In the data rows, the value 128 means zero.
Every row has a hidden score. How much higher is the second row's score than the first row's in each pair? 6 means about the same, 12 much higher and 0 much lower.
[ 95 116 102 162 121 140 142 171]
[103 128  74 158 117 124 102 151] -> 9
[123 101 112  53 130 110 103  62]
[126 153 140 122 130 105 184  95] -> 6
[148 150 136  67 145  65 133 116]
[124 123 134  71  93  81 127  65] -> 4
[148 120 120  55 137 100 114  75]
[102 108 111 190 131  95 140 163] -> 8
[ 75  94 156 130 137 143 113 160]
[219  94 127  91 148 172 143 143] -> 5
[115  96 131 107 162 104  91 155]
[160  95 106 148 187 177 112 153] -> 3
[156  77  85 152 138  99 170 143]
[108 131 134 169 108 148 147 167] -> 5
[ 70 117 176 170 139 141 168 174]
[123  81  55 144 151 121 152 141] -> 8
[159  41  92 135 187 105 148 109]
[109 120  60 115 133 134 176 183] -> 4
[152 122 138 109 129 123 143  77]
[116 110  64 193 112 153 127 165] -> 7
[172 177 114 137 188 125  86 104]
[ 81 129 184  55 124  60  82  83] -> 3
[126 139  69 122  77 156 113 150]
[255 126 163  49 139 135 160  83] -> 5
[104 111 170  92 135  38 143  83]
[126 122 147  97 151  87 151  59] -> 4
[103 102  85 174 123 146 157 149]
[ 92 115  94 161 108 134 139 169] -> 7
[112 166  62 170  58 117 104 158]
[ 89  91 169  92 140 111 133 144] -> 0
[147 209 175  82 221 158  72  65]
[255  63 111 157 100 121 141 187] -> 5
[113 120 117 157 123 135 162 182]
[115 116 189 137 168 102  71 151] -> 11
[103  96 123 127 142 194 130 130]
[159 255  63  76 212  32 152 114] -> 12
[124 122 151 124  64 144  72  88]
[ 80 112 152  96  99  61 133  80] -> 6
[212 115 146 159  97 140 146 155]
[ 89 143 188  89 130 143  92  95] -> 4
[108 120 110 147 104 149 130 163]
[112 107 156 115 116 124 144  62] -> 5
[103  74 165 127 167 177 163 162]
[106 142 102 170  98 142 146 157] -> 12
[ 95 154  85 165  74 121 155 151]
[ 92  73 145 131 185 168 118 147] -> 2
[ 79 118 165 109 139 171 156 162]
[142  14  37 194 136 167 144 166] -> 9
[129 183 109 120 128 141 126 157]
[127 153 216 121 123 110 102  73] -> 7
[122  86  74 151 136 109 152 144]
[101  91 113 126 142 187 131 121] -> 1
[139 173  88 104 134 114 163 127]
[143  98 194 101 151 127 105 175] -> 6
[135 108 138 106 150 166  96 144]
[121 203 228  81 119 126  44  83] -> 11
[181  97  62 220  98  94 133 150]
[130  78 113 131  91 153  86  86] -> 0
[ 50 100 182 100 119 120 138 152]
[ 96 150 128 188 108 120 149 189] -> 11
[106 139 202  94 173 119  90  65]
[ 78 115 113 176 123 168 144 168] -> 3
[129 151  88 110 106 136 116 119]
[111 130 142 139  91  69 101 180] -> 10
[135 187 119  97 110  92 134  62]
[138  83 148  90 168  46 133  47] -> 6
[125 167  50 171  50  94 114 117]
[168  85 142  81 143  22 126  64] -> 5
[167  54 120 115 148  56 123  58]
[143  49  78 114 139  74 169  98] -> 3
[137  55  81 136 102 117 135 174]
[ 96 136 174 167 100  96 109 171] -> 10
[145  97 114 165  56 136 151 145]
[102 144 232  76 130 167  90  87] -> 4
[ 97 103 140 102 141 120 103 165]
[126 115  88 180  98 150 144 172] -> 6
[144 230  51 112 237 105 119 171]
[247 134 141 126  89 138 146 185] -> 1
[126 108 169  68 120 147 130  65]
[128 150  80 129 123 118 138 150] -> 11
[105 133 109 111 218 177 113 152]
[255 157 187 112 138 124 152  70] -> 9
[112 142  83 166 104 136 148 165]
[255  98 156 116 187 165 131 157] -> 6
[122 169 193  82 107 180  82  68]
[ 66 143 199  68 134 138  70  78] -> 7
[134  49 110 135 194 119 120 114]
[112 103 126 111 158 189 105 148] -> 3
[118 157  85 151 150 130 127 186]
[145  99 145 121 162  59 142  58] -> 6
[211  99 136  70 158 177 138 150]
[118 158  77 182  42 115 133 130] -> 12
[116 117  94 156 108 120 113 179]
[150 141 176 174 197 190 140 123] -> 2
[130  62 113  93 232 104 147 136]
[ 88 158  90 134 186 128 231 151] -> 4
[117  74 123  95 195 162 126 164]
[113  53  58 211  82  82 141 143] -> 12
[ 95 140 106 168 100 127 150 155]
[142  98   8 161  63  85 135 199] -> 9
[ 86 107  83 151 125 142 133 182]
[ 96 116 107 117 184 164 129 131] -> 4
[ 80  66 146 139 167 176 154 132]
[121  66  78 155 178 166 112 177] -> 11
[ 84  94 168 138 168 163 141 178]
[ 80 116 171 105 100  64 153 102] -> 10
[184  84 170 136 109 111  93 109]
[120 130 144 108 151 111 160 101] -> 2
[149  84 129  81 162 141 122 126]
[116  77  90 177 169  97 142 136] -> 10
[124 114 141  99 135 127 143  82]
[149 178 116  74  97  85 151  72] -> 9
[252  91 171 101 142 181 136 125]
[ 68 126 255  99 131 133 124 102] -> 5
[117 154 126  98  96  88 154  91]
[ 74 158 126 154 129  90 102 183] -> 10
[182 150 147  75 106 126  85  89]
[107  93 153 116 169 175 138 145] -> 0
[110  86 150 169 152 214 129 126]
[121 125 160  74 121 126 134  83] -> 9
[101 107 187  91  98  95 139  67]
[ 96 114  82 174  92 152 136 166] -> 7
[119  91  94 158 181 189 106 138]
[114 140 108  94 134  98 137  77] -> 8
[117 113 122 166 109 115 159 136]
[108 234  57 185  96 104 236 204] -> 8
[116  92  85 131 134 193 105 136]
[114  95  78 149 109 125 135 147] -> 9
[129  71 126 124 156  59 147  57]
[ 91 126 118 178  63 132 133 164] -> 5
[ 87 132 182  63 171 158  98  94]
[114   0  81 175 180 155 152 151] -> 5
[130 112 114  70 113 107 114  48]
[123  86 194 111 137  34 127  95] -> 10
[108 161  78 156 195 166 144 164]
[111 130  86 131 119 175 107 108] -> 5
[121 133 120 175 166  94 128 128]
[120  91 113 125 127 155 154 129] -> 0
[169 105 111 107 171 163  98 147]
[111 130 198 122 147 165 113 158] -> 4
[103 109 107 147 128 120 155 160]
[109  64  81 132 165 118 154 159] -> 5
[102 157 116 243  87 123 162 189]
[ 89 139 184  80 172 183  67  89] -> 1
[153 141  87 175 141 136 103 198]
[137 133 105  66 166 113 120  88] -> 2
[111 141  94 166  83 142 100 160]
[ 92 135 100 187  87 133 141 164] -> 5
[147 146 101 179 115 120  87 179]
[110 129 125 160  77  54 135 154] -> 5
[202 195 177 221 143 162 159 141]
[ 99  93  86 157 164 129 147 153] -> 2
[255 162 208  97 135 117 143  67]
[103  95 139 130 159 173 133 116] -> 0
[135 142 118 101  98  87 137  47]
[ 90 143  87 170 123 174 116 165] -> 4
[133 173  77 155 166 169 149 154]
[101  61 126 109 190 173 124 163] -> 2
[131  99 146 104 121 107 135  57]
[117 109  58 199  97 124 120 179] -> 10
[125 171 170  69 124 158 108  57]
[ 94 162  85 141 101 161 143 171] -> 6
[119  87 121  91 186  96 137  80]
[117 127 130  62 163 132 103  93] -> 6
[122 158  71 134 105 154 107 162]
[126  23  77 150 130 141 130 169] -> 2
[118 148  73 158 117 137 126 149]
[127 213  72 152 121 120 160 159] -> 7
[107 144 135 174 106  97 138 167]
[109 198  54 173 117 101 131 156] -> 8
[140 111 132 133 191 164 133 139]
[129 131 113 147 120 119 130 184] -> 9
[133 137 132  85 161 106 141  85]
[141 143 115 112 106 126 130  75] -> 6
[110 148 111 189 129 146 149 152]
[121 145 169 107 133  97 143  55] -> 6
[107 119 131  59 137  60 101 100]
[106 128  76 173 128 174 132 144] -> 2
[127 183 207  87 139 119  41  94]
[135 152  57 141 128 122 124 169] -> 4
[133  98 115 113 171 187 119 153]
[255  92 119 128 129 138 142 171] -> 10
[128 113 109  81 139 116 123  81]
[ 85 141 102 124 133 162 219 167] -> 0
[107 179 187 123  96 128 136  90]
[120 176 205  86  95 141  77  87] -> 7
[ 87 112 198 121 160 158 113 165]
[114  91 107  93 131 117 120  81] -> 7
[116 198 110 108 142  89 232 109]
[ 88  82 130 139 170 173 116 142] -> 4
[126  85 100 106 141 140  97 165]
[116 126  84  88 240 156 142 156] -> 4
[117 133 170 127  87 147  96  64]
[ 96 145 165  76 164 164  91  62] -> 4
[113 114 106 120 164 185 133 138]
[186 158 142 127 108 110  85 108] -> 12
[108  92 199  68 137 117  75  72]
[255 101 193 105 120  65 173  96] -> 9
[255 110 159  99 158 154 155 167]
[106 164  94 153 100 142 129 161] -> 8
[138 143 111 121 149 165 101 140]
[130  96 186  51 127 137 109  75] -> 3
[158 138 131  83  74 114 109  78]
[116 141 244 121 105 154 102  67] -> 4
[129 158 150 211 100 168 141 143]
[ 97 178 210  83 100 130 133  89] -> 4
[143 129  96 107 192 154  94 159]
[127 253  33 159 178  51 129 128] -> 12
[132  91 198 117 179 117 144 118]
[128  97 109 106 160 174 139 143] -> 4
[158 205  55  91 166  37 137  92]
[115 116 154 119 106 117 123  96] -> 0
[224 146 160 219 148 141 167 126]
[ 63 153 113 176  77  84 162 163] -> 5
[ 96 119 116 176 115 163 135 162]
[169 138 111 163 175 160  37 188] -> 12
[105  55  90 137 127 170 124 132]
[ 90 144  87 172 118 148 118 157] -> 11
[115 183 206  91  98 145  98  98]
[127 149  99  82 172 153  93 151] -> 6
[165  99 150  77 100  96 149  75]
[124 156 181  85 100 119  67  84] -> 9
[176 146 111  78 144 154 141  78]
[125  53 117 146  84 126  70  87] -> 9
[106 138 110 154 101 164 119 179]
[140 220  60 170 135  62 157 157] -> 12
[115 135 159  88 113  68 136  64]
[110 100 109  66 120 118 147  97] -> 2
[117 125  74 180 117 127 148 169]
[165  54  84 140 114  90 143 156] -> 6
[140 109 126  85 168 151 121 143]
[113 127 133  98 120  77 119  96] -> 10
[130 131 157 108 106 111 165  95]
[ 93 146 236  98  74 110  91  78] -> 8
[169 131 213 128 171 133 113  63]
[147 132 187 108 114  70 119  94] -> 8
[137 164 146 156 131  96 136 104]
[111 118 163 122 160  96 122 154] -> 4
[182 173 192  71  72 144  95  86]
[111 131 137 186 113 112 120 158] -> 8
[119  92  93 171 127  77 132 127]
[139  93 128  97 183 163 113 134] -> 1
[120  96 122  90 140 113 140  67]
[126 128 162 106 107 109 124  68] -> 8
[114 137 133  98 125 117 176  93]
[119 125 218 112  86  81 108  56] -> 10
[ 57 139 144 173  99 106 164 171]
[100 100 166 117 165 167 132 168] -> 3
[163 144 181 174 201 178 131 103]
[136 141  94  77 114 132 153  74] -> 4
[ 88 101 140 118 150 170 180 146]
[110  95 151 112 140 107 180  54] -> 9
[147 205 104 220 158 119  63 187]
[ 95 131 135 160  81 124 182 148] -> 0
[101 107 101 167  89 145 133 171]
[125 122 156  79 139 109 121  61] -> 6
[107 147  95 118 129 147 126 124]
[139  86  91 129 147 169 116 151] -> 5
[ 91 130 141 189 112 143 142 149]
[ 97 139 207  91 123  45 137  68] -> 8
[191 121 139 160 181 112 142  67]
[107 236 140  96 112 107 104  52] -> 7
[220 120 132  64 110  82 137  62]
[255 103 193  68 131  91 124  76] -> 6
[136 119 161 112 103  81 135  75]
[ 77 126 148 133 155 156 216 118] -> 0
[ 68 134 232  69 106 112  50 100]
[129 146 106 101  91  80 126  46] -> 7
[108 194  93 161  55 125 109 130]
[140 137  80 153  88 138 153 147] -> 2
[124 116  98 124 143 190 127 129]
[ 84 132 177  99 135  63 133  53] -> 11
[108 203 112  95 143  72 255 137]
[107 126 104 144  98 152 119 173] -> 7
[ 71 116 148 107 140 145 141 132]
[150 210  99 123 155 111 103 132] -> 12
[113 109 125 118 149 166 112 149]
[130 159  68 141 183 134 137 200] -> 10
[ 97 122 184  92 159 119 118 113]
[127 171 109 166 177 111  97 199] -> 12
[128 154 219  91  87 166 121  90]
[152 190 164  94  96 131  79  38] -> 12
[104 134  55 199  66 124 144 153]
[159 159 113 197  99 114 110 187] -> 10
[ 89 139 103 169  95 143 158 155]
[125 111 115 106 175 195 110 152] -> 4
[118 143 108 153 152 162 162 172]
[135  94  78 111  65 108 181  54] -> 5
[145 155 167 111 101 137  83  92]
[101 117 138 114 173 172 121 172] -> 1
[176 117  85 105 127 146 137 126]
[127 102 133  67 137  96 151  78] -> 5
[136 103 205  78 143 139  94  48]
[ 97 144  97 165 102 147 160 154] -> 6
[116 137 208  94 120  60 107  94]
[174  94 136 121 141 172 108 115] -> 1
[131 110 148 118 138 138 114 107]
[107 114  97 114  83 135 130 174] -> 5
[120 213 190  93  82 176  91  68]
[148 118 148 132 148 178 124 126] -> 4
[118 144 122 105 131 124 141  69]
[122  94 118 137 167 173 130 133] -> 4
[142  86  84  94 119  85 130  98]
[147 174 191 123 129 148  40 104] -> 10
[122 245  48 175  97  89 130 173]
[105 132 134 203 125 123 131 167] -> 1
[118  99 130  72 167 108 163  87]
[135  85 147 137 171 117  96 123] -> 11
[133 162 101 117 128 134 114 118]
[117  58 117 163 149  82 175 173] -> 4
[144 200  95 117 187 129 138 155]
[138  97 120 134 178 178  96 136] -> 2
[172  74 129  90 166  32 146  47]
[ 91 154  74 167 129 160 152 154] -> 2
[146 119  94 156  61 158 135 168]
[125  80 106  99 157 164 125 123] -> 3
[117 128 144  96 113 101 157  82]
[121 134 169 113 136 108 170  96] -> 6
[107 197 100 148 186 165 247 172]
[ 95 154 151 222 142 145 159 131] -> 11
[147 125 125  65 133 137 117  70]
[108 162 190  68 103 148  84  57] -> 7
[139 125 138  80 150 121 148  95]
[146 153 103  77 149 117 137  92] -> 8
[ 89 150 255  73  96 105  95  97]
[106  97 131 166 143  91 148 150] -> 7
[100 150  93 177 122 158 163 181]
[141 183 117  90 122 109 142  62] -> 8
[ 76 119 125 149 100 130 155 147]
[113 146 161 183 104 102 137 168] -> 11
[106 106  94 163 126 142 134 159]
[110 143 168 173  48  89 126 183] -> 10
[121 133 101  66 181 147 119 171]
[ 95 143  92 169 115 130 160 170] -> 7
[139  87 109  91 149 160  88 132]
[125 102  73 162  73 151 132 152] -> 6
[137  67 131 187 163  73 120 135]
[101 100  66 205 117 135 117 182] -> 4
[104  55 125 115 224 204 150 140]
[119 139 103 174 104 143 152 174] -> 12
[255 109 105 106 147 151 155 163]
[ 88 131 130 177 119 152 126 183] -> 6
[255 127 144 147  86 138 155 168]
[154 200  96 111 185  99 122 153] -> 10
[132 123 165  92 125 189  86  87]
[119 143  71 160 174 216 152 158] -> 5
[129 174 107 100 150 122 138 154]
[111 150 104 167 109 125 126 183] -> 7
[156 186 182  86 132 121  61 110]
[129 165 168 111 107  41 121 119] -> 7
[119 164  94 158  99 145 107 173]
[104 120 118 125 105 183 131  91] -> 0
[126 226  57 165 169  79 140 168]
[124  71 151  97 137 149 122 140] -> 0
[ 89 205 110 190  88 147 213 183]
[255 124 216 109 104 125 108  98] -> 10
[138 103 160  72 118 102 118  70]
[139 120 137 101 136 103 115 101] -> 8
[124 142 150  90 100  95 167 101]
[115 115 116  85 123 113 129  95] -> 6
[145 187  78 194  90 142 116 180]
[145 111 100  83 105 133 118  96] -> 1
[116 116 155  79 119  89 139  97]
[135 120 133 105 118 144 132 103] -> 5
[130 127 143  91 119  95 139  97]
[109 125 143 159 112 108 115 161] -> 8
[255  47 121 128 154 139 148 158]
[110 120  81 172 153 150 128 168] -> 7
[134 136 147 105  96 103 139  66]
[132 113 148  85  86 120 114  84] -> 5
[152 141 120 151  97 139 166 159]
[101 140 120 178  74 143 180 161] -> 5
[123 190 205 109 186 173  74  60]
[255 102 157  70 111 121 169  85] -> 4
[178 143 187 137 207 160 101 128]
[124  91  89 175 105 111 103 181] -> 7
[ 98 132 134 162 104 121 112 178]
[198 129 148  74 128 171 134 158] -> 2
[255 121 196  62  99 143 131  93]
[101 187 181 103  81 144  85  33] -> 7
[103 111 159  67 137  90 133  72]
[138 125 121  59 153 103 156  58] -> 5
[155 209 163 112  90 119 104  68]
[ 80 133 158 145 105 111 114 176] -> 4
[ 81  88 156 126 190 163 129 145]
[117 181  80 166  32 125 137 120] -> 12
[ 91 154 107 120 178 164 238 141]
[125 133 150  99 115  82 144  92] -> 12
[119 163 205  84  96 126  97  93]
[103 136 188 112  97 135  71  67] -> 6
[139 112 132  35 120 120 131  81]
[109 113  90 111 153 189 151 137] -> 4
[ 92 146 145 160  75  95 120 205]
[ 92 217 121 193  82 159 206 185] -> 1
[106 132  97 132 144 166 146 147]
[236 124 156  75  91 120 161  92] -> 8
[124 101  85 146 171  75 141 156]
[225 135 194 142 181 126 143  40] -> 5
[111  99 114 131 146 168 126 131]
[135 139 197 148 137 126 138  73] -> 9
[167 195 164 233 156 134 115 140]
[ 53 132 139 173  77 106 141 180] -> 0
[ 59 161 107 147 106 120 121 153]
[116 205 103 152  72 117 127 138] -> 8
[106 128 153 102 158 143 120 153]
[135 176 171 206 169 169 120 125] -> 9
[100 153  71 160  65 136 100 124]
[149 103 121 125 127 158 109 159] -> 3
[122 111 165  92 136 189 133 144]
[ 96 183 154  83 134 185  61  92] -> 11
[126 197 161  94 104 135 109 102]
[114 182  78 184  50 119 103 134] -> 9
[179 118 107 153 104 123 145 182]
[110 134  82 112  88 151 148 123] -> 2
[233 150 166 175 118 148 131 157]
[124 152 143 102 109 110 124  73] -> 4
[133 152 216 110 139 154  85  57]
[148 166 124 105  90 100 114  84] -> 9
[152 178 108  88 207  94 109  95]
[165  46  73 148  69 107 119 101] -> 2
[ 88 203 192  99  94 134 164 102]
[215  84 119  90 135 161 169 128] -> 4
[152 158  99 112 128 107  68 135]
[153 123 162 144 187 207 136 145] -> 0
[104 164 185  88 114 157 108  61]
[141 165 154  82  76 148 133  55] -> 6
[127 114 155  78 143 123 139  88]
[124 123 174  79 140 160  79  82] -> 7
[134 177 192  88 106 138  69  94]
[121  86 145 151 119 122  61  96] -> 7
[175 134 137 133 143 176  87 161]
[106 114 166 187 120  98 142 176] -> 7
[127  94 133 118 158 176 127 131]
[132 129 185 106 106 136 171 108] -> 6
